(in the rows, 128 means zero)
The rows of X fall into 3 groups, and each row is roughly a mix of its group's hidden directions.
X (71 x 10):
[[140 139 126 105 180 185 117  92 133 117]
 [ 74 105 112  80 158 151 145 109 140 129]
 [ 87 127 113 101 152 136 159  96 171 163]
 [ 85 157 140 118 130 121 165 117 176 168]
 [ 77 111 114  83 127 139 159 129 169 149]
 [ 81 152 124 162  83  83 144 136 127 131]
 [144 104 162 144  93  94  85 163 148 113]
 [167  94 136 108 148 132 137 172  76 123]
 [ 80 124 121 155  92 106 143  82 159 139]
 [ 52 117 107 127 108 112 138 129 158 145]
 [109 185 115 176 123 120 131 118  90 102]
 [176 116 105 164 117 104 103 157 101  94]
 [188 120  98 127 149 132 126 116  73 114]
 [176 106 119 105 173 166 114 132 102 108]
 [ 89 118 132  84 127 157 176 115 152 156]
 [ 65 138 131  91 135 127 167 119 149 155]
 [131 145 110 154 126 114 167  61 138 153]
 [170 129 181 112 121 150 113 156  87 111]
 [110 125 104 103 165 168 113  82 165 115]
 [ 85 146  72 151 156  99 110 111 140 130]
 [162 124 113 167 107  93 120 165  89 102]
 [141 159 195 102 134 151 137 162 135 144]
 [126 122 119 135 134 114 149 168  54 108]
 [125  88 115 109 140 142  99 146  76  83]
 [ 95 158 157 132 115  94  72 153 148 123]
 [163  97 153 178  87 107 111 142 116 113]
 [119 134 153  63 151 148 143 164  98 134]
 [110 152 101 124 173 171 119  86 121  99]
 [182 109 109 158 121 107 104 160 103  97]
 [ 69 120 104  95 164 151 152 111 111 116]
 [140  91 118 188 118  86 110 110 153 131]
 [151 101 131 105 133 143  95 167  81  90]
 [ 63 135  93 171 111 105 119 120 125 132]
 [142 106 136 139  81 117  78 173 119 105]
 [121 173 172 114 123 114  75 159 125 117]
 [136  99 103 179 139 126  82 130 143  87]
 [ 87 152 149  67 128 160 150 138 137 144]
 [170  83  85 113 145 147 168 125 120 118]
 [176 111  93 147 143 128  85 161 113 101]
 [145 164 113 142 170 167 115 105  94  95]
 [168 104 107 120 119 125  87 172  92 103]
 [132 102  80  99 162 147 175 107 143 138]
 [108 157 131 132 135 123 177  80 157 166]
 [122 139 123  75 186 149 150 155 115 137]
 [155 127 141  87 166 155 164  98 154 154]
 [172 179 142 172 122 140 100 105 138 123]
 [159 145  94 153 109 103 155  76 129 158]
 [101  85 106  83 125 123 145 148 177 133]
 [165  83 118 182 131 100 127 102 149 134]
 [113 102 106 174  81 104 110  91 133 110]
 [ 52 143 104  94 124 133 136 141 141 136]
 [ 79 145 160 101 123 138 156 106 154 170]
 [189 152 146 175 140 136 134  93 131 130]
 [124 147 107 114 204 145 158 122 142 140]
 [117 121 127 159  58  96 107 128 155 138]
 [ 89 153 157 137 129 144 155  81 145 170]
 [160 105 109  96 135 135 107 160  70 104]
 [103 132 178 101 108 124 158 135 144 181]
 [148 150 133 176 126 121 150  66 151 144]
 [141 125 111 148  96 134 119 165  68  91]
 [148 111 113 196 116 119  98 100 140 100]
 [116 113  71 142 168 108 136  94 161 140]
 [128 119 167  90 132 151 132 109 176 173]
 [102 114  96 137 151 130 167  81 160 161]
 [ 70 148 160 107 118 127 167 122 125 165]
 [121  88 120 111 145 147 100 144  80  80]
 [ 64 130 122 102 132 134 152 109 168 160]
 [127 107  56 143 160 125 154 100 132 130]
 [139 101  89 115 149 148  93  97 175 104]
 [ 74 134 130  91 151 158 142  91 156 144]
 [ 56 142 145 105 113 129 139 125 159 157]]
One row of each group comes first, with its name. Which group is each row after those in?
[143 143 117  94 143 180 173 119  89 128] => D
[ 97 136 139  99 138 136 180  76 106 144] => Y
[126 133 168 137  79  91 142 148 148 170] => Z

[116  90  90 189 102 104 135 116 121 125] => D
[105  88 117 111  77 113 102 141  89 103] => Y
[164 159 124  87 152 150 113 157  90  98] => D
[ 92 162 100 159 112 120 111  87 168 114] => Z
[194 153 156 144 152 145 121 107  97 123] => D
[139 110 133 104 116 130  88 198 113 109] => Y
